One turning vector, and how many ticks it has turned
The counts run from 0 to 557.
101	97	85	94	109	82	115	105	103	83	112	133	113	120	76	97	83	99	107	102	94	90	104	85	123	87	80	140	99	102	123	115	90	114	90	113	98	109	74	72	103	97	60	99	105	95	118	84	90	95	91	121	141	134	104	79	124	77 : 98
99	114	138	84	108	77	92	102	109	97	102	101	92	73	85	99	120	91	101	100	90	106	90	91	93	91	85	83	134	81	143	117	93	91	133	103	110	103	114	122	121	122	95	119	105	107	96	71	120	110	104	96	71	68	92	101	90	106 : 123
103	95	106	115	79	103	93	98	87	109	89	70	106	99	128	113	90	126	112	76	107	106	109	83	73	126	112	90	79	88	82	91	112	95	106	70	69	69	96	131	97	108	111	98	86	84	89	118	115	102	125	107	62	140	114	98	84	89 : 339
103	106	100	92	103	81	108	97	125	86	108	80	76	118	124	118	90	140	110	92	92	99	100	117	95	98	105	100	119	67	84	91	99	94	115	84	93	123	88	96	96	142	124	99	105	91	101	97	93	156	98	85	93	67	80	71	90	95 : 157
88	96	93	83	80	93	102	67	114	116	99	95	80	75	94	124	89	134	122	73	109	82	102	138	104	119	115	115	100	74	69	90	117	93	118	101	87	92	95	118	101	117	115	94	94	90	97	123	90	125	120	89	80	68	95	93	109	83 : 155
106	103	91	119	107	102	128	91	86	107	110	119	111	84	107	96	86	97	91	94	104	90	107	102	94	91	121	101	68	103	77	122	114	92	70	111	95	108	92	97	100	76	102	83	107	77	128	139	74	82	81	95	128	138	125	140	110	104 : 361
91	82	114	101	90	96	87	90	107	133	85	71	127	87	95	118	83	109	112	90	136	114	100	118	85	123	112	80	83	82	63	91	91	86	95	83	73	75	106	113	117	94	122	78	122	87	69	131	104	95	127	97	99	110	87	102	82	102 : 332
99	102	89	88	68	80	89	95	98	90	98	109	94	94	102	115	82	92	110	95	82	66	93	98	121	104	82	151	118	79	85	84	115	88	118	112	98	96	59	87	101	94	73	103	89	120	93	96	111	96	103	73	110	95	96	76	136	93 : 423
107	92	67	105	91	76	111	102	129	116	108	79	96	96	134	81	83	84	96	107	127	69	93	107	93	112	99	73	109	67	52	76	109	89	117	120	94	117	110	105	91	85	89	83	98	98	91	134	105	103	106	78	109	83	97	89	98	110 : 324
114	83	92	101	83	91	107	107	89	125	90	82	113	103	115	87	75	62	75	121	94	67	93	78	104	115	88	57	93	96	81	78	93	89	91	100	79	93	89	112	120	95	90	98	76	85	77	96	103	66	120	112	101	105	114	96	111	95 : 497
83	106	118	100	108	83	113	101	123	104	95	105	106	68	97	71	107	125	130	110	114	114	101	89	100	90	101	105	124	90	106	128	94	109	112	119	128	101	131	119	99	76	97	123	124	86	120	113	99	111	97	115	103	106	93	136	107	121 : 546
127	111	93	93	127	80	119	86	105	88	110	135	93	133	101	116	102	70	90	88	93	106	101	116	80	107	94	109	82	97	128	111	96	107	67	95	77	88	83	84	102	125	74	92	96	102	114	75	80	95	99	123	78	147	113	75	109	80 : 201
96	95	83	76	115	101	120	79	124	119	119	99	83	87	106	101	97	111	74	97	126	71	107	142	84	112	117	96	73	120	67	73	116	111	71	122	96	98	96	101	101	78	113	84	94	91	104	123	95	112	105	111	85	78	120	136	107	93 : 475
126	112	61	91	105	75	120	101	132	81	111	84	99	106	145	85	80	100	103	107	129	76	121	118	109	107	98	78	120	72	69	79	98	99	107	96	85	116	115	83	86	102	90	75	107	103	93	101	111	121	100	81	123	80	91	82	104	95 : 323
80	114	134	93	76	103	85	84	112	103	91	100	72	90	101	127	101	86	120	92	105	112	93	88	90	93	140	122	128	116	144	99	98	102	115	85	110	111	106	117	141	118	113	116	104	87	118	96	89	122	124	76	77	64	107	103	103	105 : 410
93	107	125	134	100	92	100	95	94	84	98	89	99	97	97	127	100	87	136	95	125	123	94	111	80	90	122	108	94	105	130	128	90	105	99	88	84	104	114	99	118	131	101	81	134	67	126	122	68	100	105	81	102	120	115	95	76	102 : 517
71	119	99	111	81	108	97	103	138	117	94	100	89	73	105	102	99	118	115	92	121	106	86	90	101	81	136	145	126	97	102	115	98	102	115	114	122	135	99	108	115	92	91	101	107	81	110	126	86	113	89	78	126	111	112	108	113	117 : 255
110	138	111	69	120	105	113	92	108	96	107	133	104	98	85	105	137	108	82	73	68	117	115	94	120	122	111	101	102	77	92	129	87	68	89	113	80	85	84	95	94	114	98	111	74	108	68	89	100	103	76	93	96	120	101	94	93	98 : 458
99	86	85	100	116	95	88	112	130	105	83	97	97	140	106	118	105	115	97	107	74	103	92	102	109	125	85	91	120	56	87	87	75	86	114	84	93	111	75	85	106	131	107	106	90	87	64	96	104	123	97	101	109	109	72	52	93	101 : 164
113	111	67	87	138	105	119	88	111	90	100	120	109	128	99	94	118	104	80	99	117	101	120	128	102	115	121	98	76	129	80	95	105	112	60	110	85	104	101	38	89	87	117	88	110	98	95	105	96	117	88	103	113	91	102	95	95	102 : 470
99	84	124	110	134	88	111	109	82	97	116	94	90	115	99	132	120	68	70	95	82	84	98	123	92	90	99	92	70	101	121	112	99	88	83	107	84	90	74	87	114	141	118	91	109	94	99	87	83	102	80	106	84	100	109	98	90	80 : 194
97	95	113	121	79	87	81	89	98	69	99	92	76	113	105	113	84	108	105	96	85	86	92	96	105	93	98	135	116	103	128	96	102	113	131	95	109	121	87	88	117	139	96	109	90	97	124	85	89	119	101	73	75	60	99	64	109	102 : 415
109	87	121	118	89	103	92	120	83	116	104	61	97	111	138	122	102	99	92	102	74	78	109	85	87	112	106	103	76	92	93	63	100	78	103	76	79	96	87	121	87	127	128	104	72	73	92	91	106	93	101	86	63	126	109	103	88	98 : 342
92	124	88	84	82	86	84	90	130	97	81	121	83	102	89	105	96	101	116	92	93	94	78	86	106	114	102	126	140	74	122	115	96	104	129	96	102	121	90	94	115	113	66	116	88	115	91	108	97	109	102	74	104	106	83	53	119	100 : 421
99	120	90	95	62	109	94	60	96	103	79	107	105	69	98	99	102	125	103	79	110	104	103	111	96	111	119	96	94	113	62	103	133	102	96	107	99	108	114	75	116	80	102	111	110	112	99	131	96	105	111	82	115	59	111	102	106	123 : 144
85	92	79	64	105	81	117	89	142	121	83	101	87	93	101	106	93	122	119	97	134	111	93	106	102	96	121	90	106	94	73	131	110	104	121	108	103	96	86	107	112	80	99	112	136	115	81	129	114	126	108	110	112	90	97	105	97	84 : 1
107	96	118	126	113	106	107	130	109	111	98	83	114	92	141	100	84	96	102	129	104	120	117	75	101	60	121	86	127	115	96	102	73	86	74	95	83	113	105	97	102	94	111	86	125	72	95	101	89	99	102	107	133	117	116	122	93	114 : 72
131	103	97	94	118	70	114	117	101	114	94	101	101	117	137	81	88	68	107	117	101	105	87	83	99	111	101	52	126	71	110	108	87	89	91	94	79	98	112	113	122	108	84	110	92	83	86	83	104	96	106	118	103	126	115	74	100	91 : 495
94	95	129	99	108	64	119	103	97	98	113	100	101	82	114	98	80	75	123	111	148	94	103	122	112	63	87	93	129	99	114	87	88	94	81	103	88	84	136	104	106	114	103	74	129	83	107	89	96	101	132	113	94	93	98	114	92	93 : 223
106	118	105	121	107	95	98	82	113	103	87	101	92	93	103	105	101	98	92	91	105	120	110	151	52	114	114	66	92	88	103	110	109	109	75	67	90	106	124	78	134	111	112	88	116	96	129	119	75	113	105	102	99	88	95	106	85	108 : 42
99	79	103	143	112	111	107	105	99	102	116	99	99	103	121	95	93	95	74	130	94	87	113	110	73	74	95	106	65	102	90	113	109	111	82	104	114	125	84	87	92	79	103	83	116	84	128	131	68	100	80	105	133	124	108	135	101	113 : 364
70	89	119	84	98	91	89	78	101	101	92	111	109	75	65	94	104	104	114	94	133	117	92	110	88	104	87	104	98	108	123	115	106	107	116	114	118	70	118	110	126	82	102	112	130	109	104	107	133	115	123	121	69	99	82	122	99	109 : 115
99	109	126	79	141	92	114	97	106	108	114	87	91	83	89	115	132	98	86	92	111	113	101	116	96	90	140	78	70	105	104	118	96	87	93	111	86	80	97	112	110	127	126	97	127	78	94	116	96	102	96	102	74	125	120	127	76	82 : 189
75	109	114	101	107	100	99	117	133	103	100	104	93	80	101	109	93	112	115	106	114	91	103	95	114	59	131	157	131	105	114	103	83	97	101	104	111	121	88	90	99	104	105	95	123	84	111	109	91	126	91	75	146	104	95	115	101	103 : 256
97	110	114	117	94	106	75	87	104	87	75	101	107	87	110	112	110	92	107	107	128	129	114	84	94	70	128	106	134	140	150	117	93	121	101	97	93	103	128	99	118	88	99	99	141	109	97	97	93	124	118	94	96	66	116	92	97	112 : 403
126	122	90	75	98	97	125	90	93	108	91	123	96	87	100	71	83	66	87	92	101	91	89	116	73	120	100	75	91	94	104	115	111	114	70	105	89	96	94	101	118	79	74	106	77	102	124	106	74	83	115	136	93	136	118	110	127	92 : 207
102	95	90	110	107	81	91	102	126	114	90	69	107	91	122	93	83	107	116	120	125	120	101	110	71	112	107	53	111	63	70	104	96	89	97	75	90	112	119	98	125	94	109	89	135	92	90	134	100	117	109	89	117	88	89	97	82	104 : 329
91	60	121	122	116	84	100	104	84	95	115	92	108	119	90	87	96	91	92	122	88	70	80	92	107	80	48	104	121	110	114	83	83	110	99	124	114	108	106	92	95	122	103	107	71	72	115	54	98	91	99	124	79	103	95	87	110	101 : 382
96	110	108	114	100	101	84	80	107	130	94	103	96	91	92	119	105	89	87	103	107	103	93	161	60	126	98	99	96	81	100	87	107	96	63	81	85	84	121	91	124	113	125	86	95	79	109	130	74	97	128	115	73	112	81	104	86	104 : 45
97	76	118	141	71	109	81	98	85	114	90	69	108	102	116	120	94	80	85	107	107	94	98	83	81	97	61	95	108	91	119	104	105	102	119	109	101	90	110	138	104	95	84	97	89	94	91	103	77	80	122	95	66	100	113	87	93	132 : 232
107	112	129	94	56	104	83	97	71	114	82	106	114	73	112	106	90	86	111	95	82	105	95	62	121	95	111	117	114	95	110	99	105	83	97	103	91	89	106	120	121	95	83	116	59	84	90	107	90	70	124	103	102	125	120	98	131	114 : 240
124	135	85	96	123	79	122	92	120	93	112	122	99	85	125	104	108	74	89	86	118	111	119	133	77	83	131	92	91	93	94	106	108	87	68	99	66	98	113	74	113	111	89	68	129	120	100	118	86	103	92	89	120	106	110	114	80	94 : 35
